Some points, each followed by its number:
(8, -4, -26, 13, 17, -5, 12, -14, -28, -12, -15) 0
(0, -9, -20, 7, 30, -8, -35, 10, -24, -6, 13) 1
(11, -8, -5, -18, 3, 0, 22, 13, -26, 7, -18) 2
(63, 6, -59, -28, -44, -54, -56, -60, -6, 127, -41) 3
(-18, -1, -12, -1, 29, -26, -4, -16, -22, 24, -6) 4
(83, 8, 6, -30, 20, -33, 53, -58, 0, -74, -30) 5
(-7, 15, -16, 1, 23, -28, -4, -17, -31, 38, -21) 6
(13, 27, 23, -51, -3, -9, 29, -11, -17, -45, -21) 7
(28, -4, 2, -17, -8, -17, 2, -46, 1, -39, -17) 8
(6, -27, -94, -27, 81, 57, 0, -29, -18, -3, -57) 9
(5, -67, 31, -40, 17, -4, -53, 59, 18, -49, -4) 10
(6, -1, -4, -27, 3, 16, -21, -15, -19, 10, -26) 11
(28, -47, 2, -1, -13, -13, -7, -9, -23, 9, 2) 12
(-25, -12, -16, -83, 93, 16, -4, -18, 28, 20, -49) 13
(11, -18, -1, -22, 9, -2, -1, -1, -17, 12, -9) 14
(3, 7, -2, -15, -5, -16, -23, -14, -21, 2, -27) 15
(7, -8, -20, -7, 22, 18, 24, -21, -21, 4, -6) 16
(3, -39, -5, -22, 39, 22, -3, -7, -16, 22, -12) 17
(16, -15, 1, -56, 39, 20, 18, 38, -24, -38, -25) 18
(-6, -38, 18, -73, 11, -5, 29, 8, -23, 12, -15) 19
(112, -53, -31, -31, -2, -42, 73, -75, -5, -21, -65) 20
(-4, -23, 15, -43, 28, -16, 4, 20, 24, -41, -7) 21
(14, 8, -22, -45, 17, 9, -32, 2, -21, -4, -22) 22
(5, 0, 4, -41, -1, 12, 12, 29, -44, -10, -14) 23
(-1, 4, -7, -5, 5, 6, 9, -16, -11, -9, -4) 24
(10, -25, 24, -20, -4, -4, -10, 3, -16, 17, 11) 25
(11, -50, -13, -5, 48, -16, -5, -2, -29, -1, -27) 26
(-15, -55, 49, -59, -9, -35, -54, 96, 11, -37, 8) 27
(9, 0, -36, -12, -1, -43, -20, -36, 22, 66, -22) 28
(26, -16, 3, -18, 9, -8, -3, -11, 19, -2, -34) 29
(-32, -48, -62, 34, 45, 16, -2, -7, 5, -4, 11) 30
(-6, -19, -4, 6, 39, 0, -39, -1, -11, -3, -5) 31
(11, 33, 12, -29, -6, 11, 8, -17, -5, -23, -25) 32
(34, -13, -2, -7, 18, -22, -21, -7, -11, -4, -12) 33
(1, -1, 7, -34, 7, 3, 7, 6, -10, -26, -5) 34
(14, -3, -24, -43, 5, 11, -2, 8, -26, -12, -17) 35
(-1, 2, -6, 3, 3, -38, -14, -17, 12, 31, -11) 36
(9, 6, -17, -3, -6, -35, -26, -40, 34, 46, -21) 37
(-2, -21, -87, 119, 13, 14, 40, -51, -61, -5, -7) 38
(-23, 24, 1, -50, -3, 8, 16, 28, -44, -7, -21) 39
(5, -21, -9, -35, 11, -27, -1, 24, -35, 17, 6) 40
(-21, 11, -48, 5, 38, -24, -21, -21, -53, 49, -23) 41
(12, 3, -36, -20, 18, -2, 11, 13, -42, -13, -23) 42
(111, 7, -18, -46, -66, 4, -103, -42, 35, 108, -61) 43
(19, -10, 33, -37, 1, -14, 52, -87, 6, -38, -12) 44
(-34, 2, -8, 2, 19, -30, -17, -25, -35, 32, -8) 45
(38, -97, -25, 37, 40, -10, 8, -11, -38, -8, -31) 46
(-10, -39, -9, -41, -41, -115, 64, -9, 40, 6, 33) 47
(-4, 6, 10, -44, -5, 4, 42, 65, -30, -44, -42) 48
(11, -5, 1, -23, 12, -5, -10, -9, 8, -5, -15) 49
(19, 23, -4, -39, -25, 46, 27, -16, -42, -45, -69) 50
(28, 55, 45, -68, 74, -82, -12, -42, 7, -38, -25) 51
(12, -9, 9, -17, -12, -10, 7, 1, -20, 0, 5) 52
(2, 6, -2, 8, 15, -6, 7, -35, -35, 0, 6) 53
(37, 13, 5, -40, 53, -64, -21, -38, -27, -25, 18) 54
Which two points above are nearest to each new point, looking only along the 4 directions in which the numbered points spread most? Their numbers follow each, nearest first.
(11, 0, -30, 3, -18, -6, -6, -21, 18, 30, -12) >> 6 36
(9, -2, 5, -13, 13, -15, -11, -10, -12, -5, 10) >> 52 33
(2, 12, -4, -10, 2, 2, -13, -4, -9, -2, -8) >> 14 15
(0, -25, 6, 6, -65, -120, 44, 2, 50, -23, 84) >> 47 54
(7, 3, -8, -13, 8, 8, -13, 2, -11, 1, -11) >> 14 2
(-1, 22, -21, 10, 33, -13, -24, -20, -39, 30, -22) >> 6 41
(25, 66, 4, -45, -9, 10, 42, -76, -11, -127, -78) >> 5 50
(8, -12, 2, -30, 7, 5, 17, -1, -28, 10, -8) >> 2 14
(-32, 24, -12, -14, 23, -16, -24, -33, -58, 7, -18) >> 17 26
(23, 0, 17, -46, 14, -18, 19, -42, -9, -22, -18) >> 8 32
(-9, -36, 18, 4, -87, -127, 85, -2, 18, -9, 82) >> 47 54
(25, -7, -10, -31, 32, -44, 35, 15, -16, -60, 31) >> 21 34
(8, -41, 18, -27, 16, -28, 2, 6, 10, -46, -2) >> 21 34
(-2, 22, 55, -2, 12, -35, -62, 0, -6, 4, 0) >> 25 40
(1, -1, -3, -10, 5, 5, -6, -8, -9, 1, -7) >> 14 2
(14, 14, 17, -10, -5, -5, -16, -22, -9, -1, -20) >> 29 15
(-41, 7, -11, 9, 27, -39, -39, -30, -67, 26, -14) >> 45 4
(-13, 13, 18, 14, 36, -15, -44, -26, -24, -25, -59) >> 2 24
(3, 0, -5, -10, 6, 12, -14, -1, -8, -1, -11) >> 14 17
(-13, 22, 55, -10, 20, -38, -58, -1, -12, 1, 5) >> 25 40
(-7, -14, -16, -27, 38, 10, 1, -11, 14, 4, -28) >> 2 17
(13, 10, -9, -67, 14, 11, -19, -11, -26, 11, -12) >> 22 11
(127, 4, -1, -127, -44, 55, -127, -104, 23, 127, -127) >> 43 3
(35, -7, -12, -55, 19, 12, 45, 17, -36, 11, -91) >> 50 32
(-1, -3, 33, -51, 11, -23, -12, -8, -14, 8, 38) >> 25 40
(-31, -12, 5, -37, 38, 0, -9, 4, 10, -6, -4) >> 40 19
(7, 4, -5, -33, 2, 3, 17, 22, -24, -47, -12) >> 34 23
(-26, -1, 23, -32, 16, -3, 18, -87, -4, -31, 24) >> 8 54
(24, 29, -23, 10, 21, -33, 11, -70, -54, 21, -110) >> 16 53
(13, 5, -5, -43, 19, 16, -15, 9, -26, 12, -12) >> 22 13
(20, -31, -87, 120, 37, 4, 39, -127, -119, 34, 19) >> 38 46
(-14, -12, -58, 44, 14, 11, 17, -26, -30, 1, 9) >> 46 30
(12, -44, -56, 37, 56, -5, 8, -81, -42, 13, 14) >> 46 38
(-15, 17, -6, 9, 17, -17, -3, -19, -42, 19, -4) >> 4 6
(44, 31, -16, -94, 85, -59, 23, -19, -56, -18, -3) >> 7 32
(16, 26, -10, -16, 9, 11, -40, -16, -41, 13, -15) >> 11 22
(-9, 8, 1, -29, -5, 3, 21, -38, 8, -24, 5) >> 8 24
(-1, 15, 3, -74, 66, 10, -10, -50, -2, -8, -44) >> 32 35
(2, -11, 53, -35, -4, -20, 10, -66, 46, -47, -21) >> 51 54
(-16, 25, -20, 8, 9, -7, -4, -16, -39, 20, -24) >> 6 17
(-10, -4, -5, 8, 9, -5, -19, -16, -21, 10, -1) >> 4 45
(7, -60, 46, -61, 21, -8, 5, 25, 35, -76, 10) >> 21 48
(5, 23, 8, -19, 0, 4, 10, -16, 0, -26, -23) >> 32 34
(-12, -13, 0, -13, 22, -9, -27, 3, -1, -4, -6) >> 40 25
(22, -15, 26, -60, 6, -14, 18, -97, 12, -58, -25) >> 44 5
(39, -1, 1, -15, -9, -16, 24, -51, -17, -7, -16) >> 8 54
(4, -28, -21, -9, 22, 7, 0, -5, -14, 8, -4) >> 26 17
(4, -2, -7, -19, 3, 4, -8, 4, -12, 10, -8) >> 14 15
(0, -4, -3, -7, 11, -3, -10, -8, -17, 3, -13) >> 14 2
(39, -17, -9, -42, 22, -31, -4, 0, -21, -29, 17) >> 52 34
(-22, -44, -60, -16, 27, 10, 13, 0, 23, -8, -11) >> 26 1
(29, -25, 7, -19, 7, -7, -1, -11, 11, -5, -30) >> 29 49
(-22, 0, -108, 61, 27, -19, 35, -91, -78, -11, 43) >> 38 46
(-11, 12, -127, -23, 52, 21, 32, 23, -62, -56, -6) >> 9 42
(-3, -13, -14, -11, 20, 3, 8, -23, -16, -1, -8) >> 24 26
(55, -7, 14, 2, -2, -23, 19, -48, -11, -34, -22) >> 8 44
(-17, -8, -14, -50, 55, 27, -5, -33, 20, -7, -20) >> 35 42
(9, -1, -16, -60, 16, 5, -28, 7, -19, 13, -16) >> 22 11
